In the data rows, 500 means zero.
Here are some points:
{599, 358, 402, 614, 338, 416, 606, 335, 562, 327, 548, 368}
{328, 574, 614, 463, 547, 427, 500, 587, 540, 559, 416, 546}
{354, 394, 589, 544, 390, 268, 590, 449, 645, 413, 298, 385}
{491, 284, 497, 605, 276, 306, 559, 368, 606, 292, 438, 329}
{507, 551, 561, 498, 575, 562, 392, 540, 382, 528, 574, 565}
{361, 400, 594, 505, 391, 280, 546, 481, 633, 490, 303, 457}
{363, 558, 580, 480, 558, 478, 552, 618, 519, 605, 432, 567}
{582, 488, 377, 532, 496, 587, 560, 437, 442, 417, 589, 495}
{623, 456, 386, 448, 479, 494, 606, 470, 609, 463, 564, 497}
{512, 571, 541, 515, 557, 584, 368, 549, 362, 563, 541, 547}
{464, 606, 534, 336, 615, 579, 462, 611, 473, 596, 515, 609}
{601, 500, 355, 582, 483, 552, 511, 417, 485, 483, 587, 448}
{547, 558, 490, 501, 562, 562, 409, 503, 343, 508, 551, 579}
{469, 645, 551, 368, 576, 554, 479, 605, 489, 600, 507, 629}
{584, 516, 372, 564, 510, 606, 528, 433, 470, 476, 601, 486}
{597, 448, 356, 553, 410, 522, 545, 409, 493, 435, 579, 448}
{358, 590, 579, 445, 570, 498, 496, 606, 494, 607, 440, 603}
{496, 298, 462, 611, 299, 329, 574, 367, 650, 320, 435, 272}
Then 10 other points, each followed by its number:
{536, 474, 392, 456, 488, 526, 589, 463, 595, 479, 542, 468} 0
{397, 375, 553, 547, 382, 291, 546, 463, 634, 413, 335, 368} 1
{593, 464, 355, 491, 423, 511, 642, 429, 565, 423, 556, 446} 2
{574, 383, 409, 591, 379, 455, 607, 336, 511, 371, 511, 373} 3
{532, 585, 599, 481, 563, 538, 326, 588, 405, 560, 524, 606} 4
{409, 577, 590, 497, 587, 539, 502, 623, 537, 611, 474, 567} 5
{560, 582, 525, 510, 570, 603, 403, 565, 378, 584, 529, 563} 6
{526, 327, 472, 576, 276, 363, 564, 297, 674, 284, 439, 279} 7
{492, 324, 479, 585, 283, 368, 600, 367, 628, 334, 411, 305} 8
{527, 566, 566, 494, 522, 560, 378, 582, 363, 575, 535, 563} 9
Which two of these numbered points are nearest to each point below, looking only along the 3 directions in which the first points spread most? Their numbers follow each, nearest first.
{531, 584, 535, 500, 584, 602, 388, 505, 335, 551, 580, 613} > 6 9
{547, 450, 395, 463, 498, 501, 607, 442, 598, 479, 533, 476} > 0 2
{612, 496, 434, 549, 508, 556, 543, 461, 463, 495, 626, 473} > 0 2
{496, 293, 460, 576, 302, 380, 588, 347, 621, 366, 454, 281} > 8 7
{583, 408, 436, 603, 380, 457, 567, 373, 559, 370, 547, 374} > 3 2
{381, 417, 636, 535, 404, 322, 564, 513, 637, 488, 252, 434} > 1 8
{569, 356, 419, 600, 374, 453, 583, 331, 538, 369, 492, 361} > 3 8
Here are 10 other points, each followed by its number:
{612, 458, 372, 560, 494, 584, 577, 404, 530, 435, 585, 450} 0
{510, 576, 526, 350, 554, 536, 486, 624, 511, 622, 528, 615} 1
{578, 348, 411, 641, 339, 422, 554, 304, 582, 277, 474, 331} 2
{515, 631, 539, 365, 599, 566, 449, 602, 494, 624, 551, 599} 3
{509, 606, 534, 356, 595, 529, 451, 625, 486, 668, 527, 642} 4
{531, 298, 475, 587, 283, 333, 560, 329, 619, 314, 423, 274} 5
{504, 482, 411, 427, 473, 521, 599, 472, 601, 480, 517, 473} 6
{569, 367, 395, 604, 401, 455, 565, 322, 551, 335, 505, 335} 7
{521, 307, 432, 614, 326, 418, 610, 299, 606, 296, 469, 273} 8
{560, 559, 519, 512, 610, 626, 410, 555, 356, 541, 587, 573} 9
Which two of these numbered points are nearest to each point below, looking only along the 3 directions in which the first points spread most? Their numbers follow each, nearest first.
{298, 422, 581, 501, 444, 361, 563, 562, 606, 504, 277, 447} > 6 1
{481, 597, 542, 369, 614, 561, 450, 617, 506, 651, 523, 615} > 4 3
{588, 504, 379, 574, 505, 555, 540, 437, 487, 454, 610, 483} > 0 6
{523, 562, 509, 516, 547, 573, 404, 532, 331, 531, 588, 554} > 9 3
{613, 321, 409, 591, 402, 440, 560, 304, 544, 312, 456, 352} > 7 2
{571, 320, 384, 615, 353, 474, 575, 279, 544, 314, 483, 376} > 7 2
{586, 561, 459, 526, 556, 618, 466, 494, 376, 510, 615, 560} > 9 3
